In the data rows, zero lies at 4.5, halfway between 4 and 5.
Every row has one hidden group. There are 2 groups. Groups can overlap: rows of different groups may look alike.
Each row in order, then its group:
[3 5 1 4 6 4 8 5 0 4 3 5 5 4 4 5 0 3 4 5 5 4 3 5 6 4 7 4 5 6 3 4 6 4 5 4 2] ZM
[8 2 4 5 6 4 5 1 7 6 7 6 6 6 7 6 5 4 7 2 6 5 6 5 3 5 6 7 6 6 6 6 5 6 3 4 4] DG
[5 4 0 5 5 3 6 4 3 5 5 6 6 4 6 5 2 2 6 3 6 5 4 3 4 5 8 6 5 8 5 5 5 4 4 5 3] ZM
[5 5 5 9 5 8 8 4 5 5 5 5 4 4 3 4 5 5 2 5 3 6 2 4 5 6 4 3 4 3 5 4 6 5 9 4 5] DG
[7 4 6 8 3 7 7 5 7 7 5 5 4 4 3 5 7 7 5 5 4 7 3 4 3 6 2 4 4 3 4 5 5 4 7 4 7] DG
[3 7 6 5 3 5 4 6 3 5 2 3 4 4 2 2 4 7 0 7 4 5 1 5 6 4 4 2 4 4 4 5 4 5 6 5 7] DG
[3 5 2 4 7 5 7 5 0 2 2 4 5 3 3 4 1 3 2 7 3 3 4 5 7 4 5 3 4 2 4 3 5 4 5 3 3] ZM
[5 5 6 0 2 1 0 6 5 5 5 3 6 6 6 4 4 5 6 5 6 3 6 5 5 4 4 6 6 5 5 5 3 5 0 5 5] DG
[6 5 2 6 6 6 7 4 6 5 8 7 4 3 6 6 5 3 6 3 3 6 5 2 3 6 6 6 3 5 7 3 5 4 5 4 4] ZM
[6 5 6 5 5 6 5 7 7 7 6 4 4 5 4 6 6 7 7 6 4 5 5 4 3 6 1 5 3 3 5 5 5 4 5 4 8] DG
[5 4 8 2 1 2 0 5 5 4 4 3 6 6 5 4 6 5 4 6 5 4 6 6 5 4 2 5 5 4 4 5 2 6 1 4 5] ZM
[4 5 4 4 6 5 5 5 5 5 6 5 5 8 8 6 4 5 5 6 7 1 4 8 4 8 3 7 7 3 7 6 4 3 4 5 3] ZM
[7 4 4 3 4 2 3 5 8 5 7 6 5 5 6 7 6 4 6 1 6 5 7 4 3 4 5 7 5 6 5 6 5 6 2 3 4] DG
[6 4 4 4 4 4 4 2 4 0 5 6 6 4 4 4 5 1 6 1 4 6 7 3 5 2 6 4 5 6 3 5 5 7 3 2 2] ZM
[2 4 6 4 4 6 4 5 4 5 1 2 2 2 2 3 5 6 4 6 2 4 5 4 6 3 3 2 2 4 2 2 4 4 6 8 6] ZM
[6 3 3 5 5 3 6 2 4 3 5 7 7 4 5 6 3 0 6 2 5 6 6 4 6 3 8 6 5 7 4 5 6 6 3 3 1] ZM
[3 4 5 5 4 5 5 5 4 4 0 3 3 2 1 2 4 5 4 6 2 5 4 3 6 2 4 1 2 4 1 3 4 5 6 6 6] ZM
[3 5 4 4 6 5 4 5 5 6 6 4 5 7 7 6 4 6 4 6 7 1 4 7 4 8 3 7 7 3 8 6 4 3 4 5 4] ZM
[3 5 3 2 6 3 6 4 0 2 2 4 6 4 4 4 1 2 3 6 5 3 5 6 8 3 6 3 5 5 3 4 4 5 4 3 2] ZM
[4 4 6 1 3 2 1 4 5 5 5 4 6 7 8 5 5 5 5 5 7 2 5 6 4 5 4 7 6 4 6 5 1 5 1 4 4] ZM
[4 5 5 1 2 0 0 6 5 4 4 3 5 5 5 4 4 5 4 5 6 2 5 5 4 3 4 6 5 5 4 5 3 6 1 5 4] DG
[0 4 5 3 6 6 5 6 4 5 2 2 3 4 3 3 5 8 4 7 4 3 4 5 5 4 3 3 3 3 4 2 4 3 6 7 6] ZM
[6 5 3 5 6 5 6 3 6 5 8 6 6 6 8 7 5 3 7 3 5 4 5 4 3 7 5 8 6 5 7 5 5 4 4 4 3] ZM
[4 5 5 4 6 5 5 5 5 6 6 5 5 8 8 6 4 5 5 6 7 1 4 7 3 7 3 8 7 3 7 6 4 3 4 4 3] ZM
[6 4 4 7 5 6 7 3 2 3 1 5 3 4 3 3 3 3 1 5 3 6 3 4 6 4 4 2 3 5 2 4 4 5 7 5 3] DG
[3 5 5 4 6 5 5 5 4 6 6 5 5 8 7 6 4 6 5 5 7 1 4 7 4 8 2 7 7 3 7 6 4 3 4 5 3] ZM
[7 3 5 6 7 6 4 2 5 5 9 6 5 6 7 4 5 4 6 5 5 6 6 5 4 6 5 7 6 4 8 6 6 5 5 4 4] ZM
[3 5 5 4 6 5 4 4 5 6 6 5 4 7 7 6 4 6 5 6 8 1 5 8 4 8 2 6 7 3 6 6 4 3 4 5 3] ZM
[5 5 5 8 6 7 8 5 6 5 4 5 3 4 1 5 5 6 3 6 2 6 3 4 4 5 3 3 3 1 4 4 6 3 7 3 7] ZM
[3 4 5 5 3 5 5 5 4 4 1 3 3 1 1 3 4 4 4 5 2 6 5 3 6 2 5 1 2 5 0 3 4 5 5 6 5] ZM
[5 6 8 4 5 6 3 6 6 5 4 3 4 5 5 5 7 7 4 7 4 4 5 5 4 6 0 4 4 2 5 5 3 4 5 5 7] ZM
[7 4 7 4 4 5 0 3 6 4 8 5 5 6 6 5 8 5 6 4 4 6 6 4 3 5 2 6 5 4 7 6 4 5 4 4 6] ZM
[3 6 5 6 3 6 5 6 3 4 4 3 5 3 2 2 5 6 1 7 3 6 0 4 5 5 3 2 4 3 4 4 4 4 7 5 7] DG
[6 4 3 5 7 6 5 4 5 6 8 6 5 7 8 6 5 4 6 5 6 3 4 5 3 7 5 8 6 4 8 5 5 3 5 5 4] ZM
[4 4 6 2 0 1 0 5 5 5 5 3 6 6 5 4 6 6 5 4 7 4 4 5 3 5 4 6 6 5 5 6 3 5 2 5 5] ZM
[7 6 5 4 3 4 2 5 6 5 7 3 5 4 6 5 7 4 7 3 4 6 5 1 0 5 4 6 4 6 6 5 4 6 3 4 6] ZM
[5 4 5 4 2 4 4 5 4 3 1 3 4 1 1 3 5 4 4 5 2 6 5 2 7 1 5 1 2 4 1 3 3 5 4 5 6] ZM
[5 4 4 6 5 6 6 5 5 6 3 4 0 2 3 3 5 5 5 5 2 7 4 2 4 4 6 3 2 6 3 2 5 4 6 7 6] ZM
[8 5 5 8 5 8 8 5 6 6 6 5 1 4 5 5 5 4 5 5 3 7 3 3 4 6 5 4 3 5 4 4 5 3 7 5 5] DG
[5 4 4 6 4 5 6 4 5 4 3 5 3 1 3 4 5 4 5 4 0 7 5 0 6 3 6 3 1 5 3 2 4 5 5 5 6] ZM
[2 6 5 4 5 3 4 5 2 4 1 4 4 4 2 3 2 7 0 6 4 3 2 6 6 3 5 2 5 4 3 5 5 5 5 5 5] DG
[6 4 5 6 4 4 5 3 6 3 6 6 4 4 5 5 5 1 6 0 5 7 6 4 5 2 6 5 5 7 2 5 6 6 4 3 2] ZM
[1 6 5 4 2 4 3 6 1 2 2 2 6 4 3 1 3 5 1 7 4 3 1 5 6 4 4 3 5 4 3 5 4 3 5 5 5] DG
[4 5 5 6 2 5 4 6 3 5 4 4 5 4 3 3 5 6 2 7 4 5 0 4 2 5 5 4 5 3 6 5 4 4 7 4 7] DG
[6 4 2 6 4 4 5 4 6 5 6 5 6 4 6 6 6 3 7 1 5 6 5 2 1 4 7 6 5 8 5 5 5 5 4 5 4] ZM
[7 4 5 6 4 4 4 4 7 3 7 7 6 5 5 6 7 3 6 1 5 7 6 4 3 3 5 6 5 4 5 6 6 5 4 0 3] ZM
[4 6 7 5 5 6 4 5 5 3 3 4 4 4 2 3 7 6 2 7 1 4 4 4 5 4 2 3 3 0 4 4 3 5 6 3 7] ZM
[6 6 4 6 5 6 6 6 6 7 5 5 0 3 4 4 5 5 5 5 3 6 4 3 5 6 5 4 3 6 4 3 5 3 6 7 6] ZM
[7 2 5 6 4 4 5 0 6 4 7 6 6 5 6 5 6 2 8 1 4 7 7 3 4 4 6 5 5 7 4 5 6 7 4 4 4] ZM
[3 5 1 4 6 4 7 5 0 3 2 4 6 4 4 4 0 2 3 6 5 3 4 5 7 4 6 4 5 5 4 4 5 4 4 4 2] ZM
[2 4 4 2 4 1 3 5 2 4 0 3 5 5 3 4 2 6 2 6 6 2 4 6 6 1 5 3 5 5 3 5 4 5 3 4 3] DG
[4 4 4 5 3 4 5 5 4 3 1 3 4 1 1 3 5 4 4 5 2 6 4 2 6 1 6 1 2 5 1 4 5 5 5 5 6] ZM
[7 2 4 6 5 4 4 0 6 4 7 6 6 5 6 5 6 3 8 1 4 7 7 4 5 4 6 6 5 6 4 5 6 6 4 4 3] ZM
[1 7 5 5 3 5 4 6 3 4 5 3 5 3 2 2 4 5 1 7 3 5 1 4 5 5 4 2 4 4 4 4 4 4 7 5 6] DG
[4 5 4 7 6 7 7 5 5 4 4 4 4 3 1 4 5 6 2 7 1 5 3 4 5 5 4 4 3 0 4 4 5 4 8 3 7] ZM
[2 4 5 3 6 5 5 5 4 6 5 4 4 7 7 6 4 7 5 6 7 1 5 8 4 7 2 6 6 3 7 5 4 3 5 6 4] ZM
[6 5 3 7 5 7 7 4 5 5 8 6 6 4 5 4 5 2 6 4 2 7 3 2 3 6 6 5 3 5 7 4 5 3 7 3 5] DG
[7 4 2 5 6 4 5 3 6 5 7 6 5 4 6 6 5 4 6 1 5 6 5 3 2 5 8 7 5 8 6 5 6 5 4 5 4] DG
[0 5 4 2 5 3 2 6 3 4 4 3 5 5 4 5 3 6 5 5 6 1 6 6 5 5 3 4 7 4 4 3 5 4 4 6 3] DG
[5 3 4 5 2 4 5 4 5 3 3 5 5 2 2 3 6 2 5 3 2 8 5 2 6 0 7 3 3 6 1 4 5 6 4 4 5] ZM
[2 5 5 1 5 3 3 7 5 6 6 4 4 6 6 6 3 6 7 6 7 2 6 8 5 6 3 6 6 5 5 5 5 3 2 5 4] DG
[0 4 6 3 7 5 4 5 3 5 3 3 3 6 3 4 3 7 5 6 6 1 5 7 5 5 1 3 4 4 4 4 4 2 6 7 5] ZM
[1 4 6 4 6 5 5 5 3 4 1 3 4 4 1 3 4 6 3 6 4 2 5 6 6 3 2 1 3 3 1 3 4 4 6 6 4] ZM
[4 5 7 0 2 2 0 6 5 5 5 4 5 6 6 5 5 5 6 5 7 3 7 6 5 5 3 6 5 6 5 6 3 5 0 5 5] DG
[6 4 3 4 4 3 5 3 4 2 5 6 6 4 5 5 4 0 6 1 5 5 6 5 6 2 7 5 5 7 3 5 5 6 3 2 0] ZM
[5 3 6 2 0 1 1 5 6 7 5 4 6 6 6 5 4 5 6 4 8 4 4 6 3 4 5 5 6 7 5 6 3 5 2 5 5] ZM
[5 4 6 1 0 1 0 5 5 5 5 3 6 6 6 4 5 5 5 5 7 4 5 6 4 4 4 6 6 6 5 6 2 5 1 5 5] ZM
[1 4 6 3 5 5 4 5 4 6 2 2 2 4 3 3 4 8 4 5 4 3 5 6 5 4 2 3 3 4 3 2 3 3 6 8 6] ZM
[5 4 4 5 7 5 5 4 5 6 6 7 1 6 5 6 3 7 0 3 6 4 5 7 6 5 6 4 6 5 6 5 6 5 6 5 4] DG
[3 5 4 4 6 5 5 5 5 6 5 4 5 7 7 5 4 6 4 6 8 1 4 8 4 7 2 6 7 2 7 6 4 3 4 5 4] ZM
[2 5 5 7 3 6 5 5 2 3 2 3 5 4 2 2 4 5 1 7 3 5 0 4 5 4 5 2 4 3 4 4 4 4 8 5 6] DG
[6 4 2 6 6 5 5 4 6 5 8 6 4 5 7 5 6 4 7 2 5 6 4 2 1 5 7 6 5 7 7 4 6 4 5 5 5] ZM
[7 5 4 6 4 5 4 5 8 5 7 5 5 4 5 5 6 4 6 2 4 6 4 1 0 5 6 6 5 6 6 5 5 5 5 4 6] ZM
[4 5 4 4 6 5 5 5 5 6 6 5 5 8 8 6 4 5 5 6 7 1 4 7 3 8 3 8 7 3 7 6 4 3 4 4 4] ZM
[6 3 5 5 4 3 5 3 6 3 5 6 5 4 4 5 6 1 7 0 5 6 7 4 5 2 7 4 5 7 2 6 6 6 4 3 2] ZM
[5 5 6 1 1 1 0 5 4 5 4 4 5 5 5 4 5 6 2 5 6 4 5 6 5 4 4 4 5 4 5 6 2 6 2 5 5] DG
[7 0 4 7 5 5 6 1 5 3 4 6 5 3 4 4 5 4 7 3 3 8 6 3 5 3 7 4 4 5 3 4 5 6 5 5 4] DG
[3 5 1 4 5 3 7 5 1 4 3 5 6 4 4 5 0 2 4 5 6 3 3 5 6 4 8 4 5 6 4 5 5 4 4 4 2] ZM
[6 5 1 6 7 6 7 4 3 4 7 7 5 3 6 6 3 2 6 5 3 6 4 2 5 6 6 6 3 5 6 3 5 4 5 4 4] ZM
[5 7 8 3 4 5 4 6 4 6 3 4 4 5 1 6 5 6 3 6 4 6 4 5 5 5 0 2 1 4 3 4 4 4 5 3 5] ZM
[6 5 2 6 7 6 7 4 6 6 7 6 5 4 7 6 5 4 6 3 4 5 5 3 3 7 6 8 4 5 8 4 4 3 5 5 4] ZM
[6 5 6 4 6 6 6 5 6 5 2 4 1 3 1 5 5 6 3 5 1 5 7 4 6 3 3 2 2 2 2 3 4 5 5 4 6] DG
[6 3 5 5 3 3 5 2 6 3 6 6 5 4 5 5 5 1 7 0 5 6 6 4 5 3 7 5 5 7 2 6 6 7 4 3 3] ZM
[2 5 5 4 7 5 5 5 4 6 6 4 4 7 7 6 4 6 5 6 8 1 5 8 4 7 2 6 7 3 6 6 5 3 4 5 3] ZM
[5 4 4 5 3 4 5 4 4 3 2 5 5 1 1 3 5 3 4 3 2 7 5 2 6 0 6 2 2 6 1 4 5 6 4 4 5] ZM
